(117): [140 148 150  87  91]
(163): [108 138 136  73 160]
(128): [ 95 107 106 159 161]
(10): [151 143 142 111  80]
(66): [ 75  75 127 127  75]
(132): [160  96  93 160  74]
(192): [171  98  94 147 159]
(153): [131 151 151  94  84]
(19): [ 75 145 141  89 150]
(6): [148 101  95 140 178]
present: [159 161] => yes
present: [106 159] => yes
all (66): [75] => 1 2 5
present: [111 142 143] => no

(3): [115 124  97 125 139 104 147 121 152 117 105]
(103): [104 149 121 138 155 131 136 140  96 128 142]
(78): [174 121 138 138 155 131 136 121 152 117 105]
next: [104 147 121] => [152 117 105]
all (78): [138] => 3 4
present: [138 155 131] => yes

(24): [ 88 161 112 120 156 117 110  93 120 133 114 155 151  92 132 160 115 139
 150 135 126 122 128 124 125 146 138 138 135 150]
(40): [104 143 121 127 143 126 118 108 128 131 125 142 139 107 130 141 122 136
 106 140 142 128 105 132 125 110 143 110 144 111]
(149): [181  99 144 131 106 132 160 175 131 121 135 105 109 177 123 101 135 111
 180 104 103 133 179 119 133 174  99 164  99 173]
(166): [146 108 131 122 123 120 141 141 121 116 120 110 114 145 133 110 123 113
 144 111 125 122 142 148 124 141 110 137 113 143]
(91): [ 88 161 112 120 156 117 110  93 120 133 114 155 121  92 132 160 115 151
  88 156 160 118  90 141 116  92 161  97 163  96]
(212): [171 110 137 121 120 120 158 166 121 117 119 113 118 168 126 111 123 118
 171 113 119 120 169 142 121 166 110 151 112 167]
(211): [171 110 137 121 120 120 158 166 121 117 119 113 118 168 126 111 123 118
 171 135 129 136 119 110 134 121 138 124 135 122]
(9): [ 94  95 133  91 100 101  98  98  91 113 139  92 142 100  96 137 124 121
 101 142 126  96 141 118 142 139  92 141 101 141]
(95): [167 104 136 119 126 116 164 163 119 111 115 107 107 167 133 104 118 108
 167 105 127 118 167 154 118 161 104 148 108 168]
(46): [ 92 100 124 139 121 141 101  96 139 126 143 106  94  96 142  98 137  95
  91 101 118 142  92 133 141  98 100 113 101  91]
(96): [120 171 118 121 119 118 120 112 110 166 123 119 113 120 126 171 168 169
 151 142 110 166 121 137 122 111 158 167 113 117]
(115): [155 148 135 126 128 124 149 154 125 133 122 126 147 151 116 147 126 147
 157 143 129 120 158 119 123 120 147 140 120 158]
perm: [ 91 101 113 100  98 141 133  92 142 118 101  91  95 137  98 142  96  94
 106 143 126 139  96 101 141 121 139 124 100  92] => (46)
all (96): [118] => 3 6
next: [100  96 137 124 121 101 142 126  96 141] => [118 142 139]
perm: [110 110 111 112 113 113 117 118 118 119 119 120 120 120 121 121 121 123
 126 137 142 151 158 166 166 167 168 169 171 171] => (212)
all (115): [120] => 22 26 29
present: [120 119 158 166] => no
all (9): [141] => 23 28 30

(112): [128 140 151 137  76 127]
(69): [149 127 115 108 131 153]
(134): [118 114 143 148 101 100]
(174): [129 143 129 135  98 168]
(116): [114 151 104 108 150  97]
(151): [154 108 117 115 131 133]
(172): [132 137 151 136  76 129]
(36): [115 123 145 152  89 118]
(52): [150  96 114 108 151 104]
all (112): [137] => 4
perm: [104 150  96 114 108 151] => (52)

(34): [110 112 138 121 133 170]
(29): [113 126 156 147 113 146]
(77): [ 98 113 128 126 111 125]
(44): [148 113 156  92 126 146]
perm: [ 92 113 126 146 148 156] => (44)
all (44): [113] => 2
present: [112 110] => no
present: [148 113 156] => yes
all (29): [113] => 1 5

(207): [105 110 164  97 157  97 146 110 110 107 120 112 124 164 113 164 155 114
 107 164 103 103 110 112 123 102 146 107 168 140 111 112 100 120 150 134]
(154): [131 154 148 113 125 130 122 136 131 127 147 143 109 151 127 142 114 125
 121 135 145 136 124 151 155 122 112 124 134 131 159 113 153 119 140 130]
(56): [135  99  96 165 146 132 138 115 131 148 107 116 167 116 139 104 146 141
 137 129 118 114 154 100  89 137 162 137 111 123  91 156  90 155 120 136]
(63): [153 134 155 138 141 113 110 140 159 132 150 140 136 113 119 149 125 119
 124 121 125 143 118 138 149 125 136 122 158 136 128 136 151 126 155 113]
(202): [115 162 160  86 108 132 102 136 117 111 146 141  85 148 103 155  93  99
 102 120 136 139 111 159 168 106  82 102 146 128 176  88 167 104 129 117]
(160): [150 107 102 166 164 123 110 103 146 164 124 140 168 120 112 103 109 110
 113 114 112 100 167 107  97 112 155 110 111 105 107 146  97 157 134 120]
(165): [ 96 115  99 146 138 165 135 148 132 131 155 139  99 146 145 159 146 149
 142 150 156 164 105 160 171 142 117 148 161 155 158 125 169 109 150 134]
(75): [125 150 155 104 115 128 130 145 128 114 144 134 100 139 128 149 127 128
 129 135 141 148 108 150 159 130 108 130 148 140 153 114 157 109 137 126]
(50): [128 122 113 136 143 141 100 108 123 150 124 140 139 135 104 114  98  99
 104 112 115 107 162 119 111 111 123 101 117 109 135 119 111 144 120 124]
(82): [133 114 111 145 146 148 110 108 130 146 123 135 153 122 117 112 112 113
 116 112 111 105 154 114 107 119 136 113 109 110 120 128 109 147 125 156]
(189): [153 134 155 138 141 113 123 140 159 132 150 140 136 113 119 149 125 119
 124 121 125 143 118 138 149 125 136 122 158 136 128 136 151 126 155 113]
(177): [171 137 157 144 159 102 122 139 180 146 163 157 135 113 111 146 117 112
 123 121 128 142 123 141 154 123 141 120 164 133 130 144 152 124 171 100]
perm: [107 120 111  97 105 103 123 113 124  97 112 112 140 112 107 110 146 109
 110 164 114 107 164 100 146 134 102 110 150 155 103 120 157 168 166 167] => (160)
all (207): [164] => 3 14 16 20
next: [135  99  96 165 146 132 138 115 131 148] => [107 116 167]
next: [164 124 140 168] => [120 112 103]

(108): [119 133 122 121 118 139 117 139 123 119 123 127 128 130 110 130 131 120
 129 125 127 127 128 133 130 132]
(133): [129 133 133 123 133 132 114 133 138 118 131 141 133 126 127 120 134 126
 136 125 129 133 126 135 138 132]
(54): [134 127 133 136 146 121 135 120 123 135 129 121 127 129 133 131 123 130
 124 132 128 127 131 123 120 126]
(130): [122 127 130 110 104 127 116 136 143 122 135 143 126 124 125 127 129 126
 129 127 128 129 129 129 129 129]
(104): [121 129 126 132 104 132 114 139 138 118 131 141 126 126 127 120 134 137
 136 138 129 133 126 137 138 132]
(60): [134 127 133 136 146 121 135 120 123 135 129 121 127 129 133 131 123 130
 124 132 128 127 131 123 120 131]
all (104): [138] => 9 20 25
[134 127 133 136 146 121 135 120 123 135 129 121 127 129 133 131 123 130
 124 132 128 127 131 123 120 131] => (60)
all (133): [133] => 2 3 5 8 13 22
perm: [135 138 132 129 133 133 123 133 132 114 133 138 118 131 141 133 126 127
 120 134 126 136 125 129 133 126] => (133)
perm: [129 129 129 122 127 130 110 104 127 116 136 143 122 135 143 126 124 125
 127 129 126 129 127 128 129 129] => (130)

(62): [135 106 137 137 123 137 140]
(129): [127 162 162 109 108 108 108]
(102): [127 162 117 109 130 108 126]
(187): [107 105 147 129 120 162 130]
(49): [163 132 103 127 128 132 122]
(161): [131 143 113 130 135  99 124]
(114): [130 130 116 116 121 116 116]
(194): [128 143 113 130 135  99 124]
(152): [122 127 133 128 132 129 103]
(97): [116 119 136 135 135 130  89]
perm: [133 127 122 129 103 132 128] => (152)
present: [132 163] => no
present: [143 113] => yes
all (114): [130] => 1 2
all (62): [106] => 2
all (129): [162] => 2 3

(118): [118 172  97 154  86 108  86 146 138 146 161 117]
(146): [120 152 105 147 118  91 112 156 110 161  98 177]
(33): [110  98  99 124 128 111 117 131 142 113 113 115]
(65): [114  95 104 116 131 119 113 130 142 112 123 111]
(67): [120 152 105 147 108  91 112 156 110 161  98 177]
present: [108  91] => yes
present: [110 156 112  91 108] => no

(7): [132 138 110 119 136 131 128 137 119 128 125 133 121]
(31): [128 135 132 119 127 136 132 144 145 130 128 134 138]
(73): [130 129 130 128 133 126 135 132 128 126 129 123 133]
(53): [120 149 125 116 129 129 118 135  88 129 126 132 121]
(126): [137 131 119 125 128 128 122 110 119 136 138 132 133]
(90): [131 134 133 133 133 128 137 116 118 125 126 136 130]
(37): [131 124 143 133 133 134 134 116 118 125 134 136 130]
(150): [128 135 132 119 127 136 132 144 145 130 128 123 122]
present: [129 133 126 135] => no
present: [128 122 111 119] => no
present: [137 110 119 136] => no
all (126): [128] => 5 6
all (73): [133] => 5 13
perm: [136 132 128 131 119 119 121 128 125 137 110 138 133] => (7)
all (37): [134] => 6 7 11

(61): [133 113 131 136 135 143 147 149 136 114 129 105 125 113 145 128 138 157
 114 133 134 126 130 117 142 131 119 106  98 121 132 107 119 129 130 134
 126 129 116 136 122 114 144 116 103 138 136 149 132 126 143 109 129 120]
(122): [134 112 132 138 135 144 150 152 137 113 127 101 126 111 148 128 140 160
 112 134 135 126 131 115 144 133 117 103  95 121 131 105 118 130 130 136
 126 130 113 137 121 112 146 114  98 140 137 151 133 124 146 114 129 125]
(162): [138 110 134 139 142 148 154 157 137 106 131  96 127 108 156 130 147 167
 109 137 140 126 131 111 143 136 116 101  87 117 134  95 118 131 130 136
 125 129 108 135 121 108 152 110  89 142 138 162 139 126 151 107 128 118]
(167): [134 111 132 139 136 145 151 153 138 112 130  99 126 110 150 128 141 162
 111 135 135 126 131 114 145 134 116 101  93 120 131 103 117 131 130 136
 126 130 112 137 121 111 148 113  96 140 138 153 134 124 147 113 129 123]
(186): [133 112 132 137 135 143 148 150 137 114 129 103 125 112 146 128 139 158
 113 133 134 126 130 116 143 132 118 104  96 126 131 106 119 130 130 135
 126 129 126 137 122 113 145 115 100 139 137 150 132 125 144 115 128 125]
(21): [133 113 131 136 135 143 147 149 106 114 129 105 125 113 145 128 106 157
 114 133 134 126 130 144 142 131 119 106  98 121 132 107 119 129 130 134
 126 129 144 136 122 114 144 116 103 138 136 149 132 126 143 106 128 126]
(147): [135 110 133 140 138 146 153 155 138 110 130  98 126 109 152 129 143 164
 110 136 137 126 131 113 145 105 115 100  91 120 131 101 117 131 130 137
 126 130 110 137 121 110 149 111  93 141 138 156 136 124 148 111 129 122]
(170): [139 110 135 138 145 149 154 157 137 104 132  96 127 107 157 131 148 167
 109 137 142 126 131 110 140 136 117 104  86 115 136  93 119 130 130 134
 124 129 107 134 121 107 153 110  88 142 138 166 140 128 151 106 128 117]
(131): [140 111 135 136 147 150 153 156 135 102 133  98 127 107 157 131 149 166
 109 137 144 125 130 110 137 136 120 108  87 113 139  91 121 128 130 132
 124 128 107 133 121 107 154 111  89 142 136 169 141 130 152 105 127 116]
all (186): [126] => 22 30 37 39
all (21): [106] => 9 17 28 52

(11): [169  84 162 127  87 156 143 153 176]
(93): [143 153 156 162 169  84  87 128 176]
(123): [110 109 145 145 147 122 116 112 118]
next: [153 156 162 169] => [ 84  87 128]
next: [ 84 162 127  87 156] => [143 153 176]
perm: [ 84  87 127 143 153 156 162 169 176] => (11)
present: [ 86 156] => no
present: [169 162 156 153 143] => no
next: [145 145] => [147 122 116]

(100): [105 131 141 123 118 145  97  88 124 128 107 145 115 106 147 124 157  95
  99 123 147 171 117 161 173 100 145 123 154 169 118 142 167 133 147 118
 125 151 129]
(109): [111 125 161 127 111 163  88 104 128 137 109 143 124 142 132 111 104 154
 133 117  95 159 108 172 142 106 123 136 167 121  93 121 165 149 143 138
 137 170 152]
(101): [163 143 156 107 112 115 122  95 143 116 112 140 135 126 140  97 149 137
 105 118 119 120 155 144 106 102 170 132 165 171 153 127 150 146 139 130
 117 117 163]
(74): [136 144 129 134 129  94 155 101 157 112  98 168  89 136 124 114 135 136
 133 129 111  80 152 170 102 107 106 138 160 150 128 147 114 134 130 121
 119  82 155]
(125): [163 143 156 107 112 115 122  95 143 116 112 140 135 126 132  97 149 137
 105 118 119 120 155 172 161  91 102 132 165 171 153 127 150 146 139 130
 117 117 163]
present: [97 88] => yes
all (109): [143] => 12 35
perm: [167 142 143 123 142 143 128 137 154 138 125 161 111 133 172 163  88 149
 124 127 136  93 111 132 117 165 106 104 170 108 104 159 121 109 152 121
  95 137 111] => (109)
present: [124 128 107 145 116] => no
present: [142 105] => no
[163 143 156 107 112 115 122  95 143 116 112 140 135 126 140  97 149 137
 105 118 119 120 155 144 106 102 170 132 165 171 153 127 150 146 139 130
 117 117 163] => (101)
next: [170 102 107 106] => [138 160 150]

(58): [ 93 124 123  99 177 142]
(106): [124 124 125  76 176 138]
(79): [ 93 124 123  99 143 177]
[ 93 124 123  99 177 142] => (58)
perm: [125 124 176 138 124  76] => (106)
present: [124 123] => yes
present: [138 176] => no
perm: [177 142  93 124 123  99] => (58)
present: [124 125  76] => yes

(23): [161  98 116 134 146 110]
(27): [ 92 113 117 176 137 129]
(25): [132 111 119 107 111 119]
(169): [161  98 116 157 107 130]
(89): [121 124 123 138 141 139]
(30): [161  98 116 134 146 109]
(107): [176 128 137  92 117 113]
perm: [129 137 176 117 113  92] => (27)
all (25): [111] => 2 5

